Turns in one plane each, and the order they were made in; the first pair answered:
K_334 (before => after):
11	3	-16	10	12	-6	8	4	-1	-1	24 => 13	8	-14	11	16	-8	10	-1	0	3	17
-13	-24	14	-15	-17	-17	-2	-20	-10	-13	-13 => -13	-30	16	-18	-22	-13	-7	-7	-5	-16	1
-4	0	16	-24	30	-12	13	-25	-6	5	-8 => -8	-12	15	-29	28	-11	9	-21	-18	0	-5
-27	13	-2	-5	0	-5	22	-22	10	-6	-5 => -27	5	-2	-7	2	-6	20	-25	0	-7	-11
K_425 (before => after):
31	8	6	21	41	-14	10	-12	-10	8	-19 => 13	-16	-4	23	11	-10	25	-27	-5	6	-40
-14	-24	-2	-9	-8	7	-6	11	-1	-3	13 => -9	-14	7	-13	0	6	-6	9	3	-5	26
13	2	3	-25	3	8	2	-6	8	4	42 => 10	-20	-30	-4	-6	14	-6	21	-21	0	9
18	7	1	3	-6	-1	4	9	-7	4	11 => 8	-7	-3	3	-20	-1	12	2	-3	3	0
K_439 (before => after):
-3	-14	2	-4	-6	-2	-13	2	2	0	-5 => 0	-8	8	-8	-2	-2	-15	2	6	-2	2
8	-10	-9	5	0	2	-2	13	-12	3	-3 => 7	-7	0	-5	9	-4	-5	4	-17	2	0
10	-11	7	-9	12	12	1	-4	-19	1	7 => 13	-2	9	-6	10	16	3	0	-5	2	19
5	-50	14	0	2	0	3	-15	-44	-7	-3 => 15	-20	40	-13	19	-6	-2	-19	-18	-7	37
K_444 (before => after):
0	13	13	-4	10	-15	0	-7	6	8	-7 => 4	-9	6	-5	10	-5	-7	9	-19	2	0
10	-15	13	7	2	8	-21	0	-18	-11	-2 => -6	-14	14	1	-21	9	-10	-13	13	-14	1
6	14	1	10	5	0	12	-8	6	8	-9 => 11	-4	-5	11	6	6	2	6	-17	1	-4
12	-2	10	0	16	13	13	-15	-4	9	18 => 10	-11	7	-2	8	18	11	-12	-5	5	22
K_670 (before => after):
-9	-6	-16	-1	-15	-19	-16	22	16	1	-8 => -2	-9	1	-6	-26	-3	10	-10	31	8	15
13	1	10	0	0	-7	3	4	16	1	6 => 16	4	9	5	7	-6	4	3	9	5	-1
-1	-11	11	-10	-9	7	4	-6	5	-3	24 => 13	-3	9	6	11	10	12	-14	-13	8	6
11	-3	12	-10	34	-1	-20	3	-36	0	-21 => -11	-14	11	-31	9	-8	-37	20	-10	-16	-2
Then:
Each pair is two turns apart.
1	-14	6	-7	-4	3	15	-19	-10	3	-15 => 4	5	16	-19	14	-13	-3	-10	-8	0	-4 => K_670 then K_439
8	-7	-16	8	-29	13	21	25	21	-10	29 => 31	33	-11	25	11	4	25	16	11	6	10 => K_334 then K_444
4	-19	12	-7	6	0	-5	-3	6	-8	15 => 7	-25	5	0	4	6	-2	1	-1	-9	11 => K_425 then K_670
11	8	9	-14	10	0	13	-16	-23	2	-3 => -8	0	3	-31	-8	-12	-9	6	-9	-12	6 => K_670 then K_670
5	15	33	4	24	-20	-13	14	3	-6	30 => -13	-1	40	-7	-1	-17	6	-15	25	-7	25 => K_425 then K_425
6	-7	-4	15	26	7	0	12	-17	9	1 => -9	-28	-4	3	-3	12	4	11	3	0	17 => K_439 then K_444
-20	-15	13	-34	2	-21	-9	-11	5	-10	26 => -22	-19	-25	-1	-30	2	10	13	23	-7	16 => K_439 then K_439
5	1	-3	18	8	21	18	-4	-30	1	-9 => -12	2	6	-8	16	-7	-16	14	-31	-15	-4 => K_670 then K_439
0	-19	-6	18	-13	-1	4	-18	-20	13	-26 => -2	-34	-8	12	-25	8	-9	5	-17	1	3 => K_334 then K_334
13	13	16	14	-3	7	6	11	3	0	27 => 14	22	16	19	6	0	13	-8	-4	8	1 => K_334 then K_334
-14	25	-17	17	24	1	-10	22	15	10	1 => -28	-1	-23	10	-4	10	-6	25	24	0	11 => K_444 then K_444
10	13	14	8	20	-5	-5	-29	-11	-11	-27 => 6	29	7	9	23	-14	-23	0	7	-16	-14 => K_439 then K_670
-5	-12	-5	1	1	6	9	-10	-1	6	-6 => -12	-13	-10	-3	-1	0	0	2	-1	2	-10 => K_670 then K_670
8	-19	4	-7	-5	13	0	8	-10	-13	24 => 24	3	3	9	11	17	10	3	-10	0	18 => K_334 then K_670
12	-9	6	0	-11	22	11	3	12	-4	35 => 25	17	11	10	14	15	15	-5	6	6	22 => K_334 then K_444
-14	-18	16	-21	-3	-3	-6	-28	-10	-29	4 => -11	10	22	-17	8	-11	-4	-33	11	-21	8 => K_334 then K_444
-14	3	7	-15	-18	-3	-4	-12	32	-4	10 => -19	-17	-7	-9	-24	-1	-2	-13	12	-4	-15 => K_439 then K_439
21	17	-4	10	23	4	-14	18	-23	3	-21 => -3	18	-1	-11	-6	-5	-26	33	23	-13	7 => K_670 then K_334
-15	-30	13	-23	-16	-1	1	-13	-10	-8	8 => -7	19	23	-17	3	-11	9	-24	20	5	8 => K_334 then K_444
25	29	3	16	33	1	-7	13	-9	9	4 => 10	-17	-23	21	-15	23	-1	33	-5	-4	12 => K_439 then K_444
-15	-23	13	-7	-9	-15	-11	-2	-10	-11	-2 => -5	-6	22	-9	3	-15	-16	6	-1	-11	20 => K_425 then K_334
1	-7	19	-20	-2	-2	-19	11	-8	-14	20 => 14	11	29	-8	6	7	11	-24	1	4	10 => K_444 then K_670
-8	-5	18	-28	-2	-11	-24	11	10	-15	32 => -11	-12	-17	0	-9	-11	-26	35	-13	-13	-13 => K_444 then K_425
-12	-14	-3	-5	-9	-3	4	-17	-9	0	-16 => -15	-2	-5	-7	-4	-12	-5	-11	-7	0	-22 => K_444 then K_670
1	-15	-9	-20	-19	-7	-18	29	15	-8	33 => 30	16	3	3	0	9	23	-9	24	18	32 => K_334 then K_670
-7	8	-3	1	-1	2	-8	3	9	-3	-25 => -12	-4	3	-9	-12	5	-11	5	13	-8	-7 => K_444 then K_670
15	45	-5	19	25	-12	-2	7	-1	1	-3 => -11	24	-26	14	-7	-13	-15	32	11	-12	-10 => K_670 then K_439
13	7	0	3	5	-2	14	-23	-13	10	-23 => 23	22	7	4	12	0	14	-15	-1	10	-5 => K_425 then K_439
-5	18	5	-19	5	-4	5	-9	23	3	-2 => 4	12	-15	2	15	1	2	9	-5	8	-24 => K_670 then K_425
2	14	2	12	-4	8	27	-15	23	15	2 => 9	-6	-17	20	-4	19	7	26	-6	5	10 => K_425 then K_444
28	25	-6	29	23	5	16	6	-16	5	-28 => -12	9	-20	2	-15	-14	-19	41	15	-22	-17 => K_670 then K_444
-13	-15	21	-26	-11	4	-4	-10	2	-17	5 => -1	18	24	-13	18	-5	-2	-19	-5	-3	-16 => K_444 then K_670
14	2	-11	12	10	3	-16	39	-13	-10	1 => 6	2	-1	0	-7	8	-7	33	20	-14	28 => K_334 then K_670
-8	0	-22	-4	-15	2	-11	36	-4	-7	13 => -2	41	4	-11	12	-14	5	-5	12	10	2 => K_425 then K_444
-11	-4	6	-4	-7	-18	0	-8	14	-8	-5 => 9	-4	10	7	14	-12	2	-12	-15	-2	-8 => K_670 then K_444
-4	2	-12	6	-11	-7	-1	4	11	3	-12 => 7	16	2	3	1	-6	2	-4	14	7	2 => K_425 then K_670
-16	-10	-2	-15	-16	-7	-10	18	1	-14	3 => -15	16	-6	-4	-12	-12	1	9	22	-4	-9 => K_444 then K_439
13	-3	22	-14	-5	0	11	-21	-3	14	15 => 20	-13	-1	1	1	2	-1	7	-32	12	-4 => K_444 then K_425
-1	-8	2	8	0	3	5	-10	-1	-1	-13 => -1	-3	10	-4	7	-8	-8	-8	-2	-3	-8 => K_670 then K_439
15	24	-2	-13	7	-4	-13	14	10	-5	28 => 16	27	-4	-8	5	1	-6	12	15	-3	28 => K_444 then K_334
-20	8	-4	4	-19	16	7	-23	25	3	-3 => -16	24	-10	0	11	-5	-29	12	2	-3	-13 => K_444 then K_670
13	-26	3	1	-14	14	16	-20	-27	-9	-15 => 5	-29	-9	-2	-17	8	-7	16	-28	-17	-5 => K_670 then K_334
8	-10	10	-8	11	8	6	16	-25	-3	3 => 7	2	12	-9	8	7	4	24	-3	-7	22 => K_444 then K_425
15	12	10	1	-1	5	18	-22	-4	8	-16 => 10	-15	7	-4	-9	8	12	-17	-22	1	-18 => K_334 then K_444
6	32	25	8	6	5	19	-11	37	2	36 => 17	32	-11	46	17	11	21	9	0	13	-14 => K_670 then K_439
1	-27	9	-17	-7	8	-15	15	-12	-14	27 => 17	-19	12	-3	-4	26	10	0	-6	-2	35 => K_670 then K_439
15	12	10	12	25	-3	-3	1	-25	2	12 => 17	20	2	23	21	2	6	2	-15	7	12 => K_439 then K_334
12	7	-16	4	-2	19	-1	8	-12	4	14 => -1	-3	-3	-11	-10	14	9	-23	-3	4	8 => K_439 then K_425
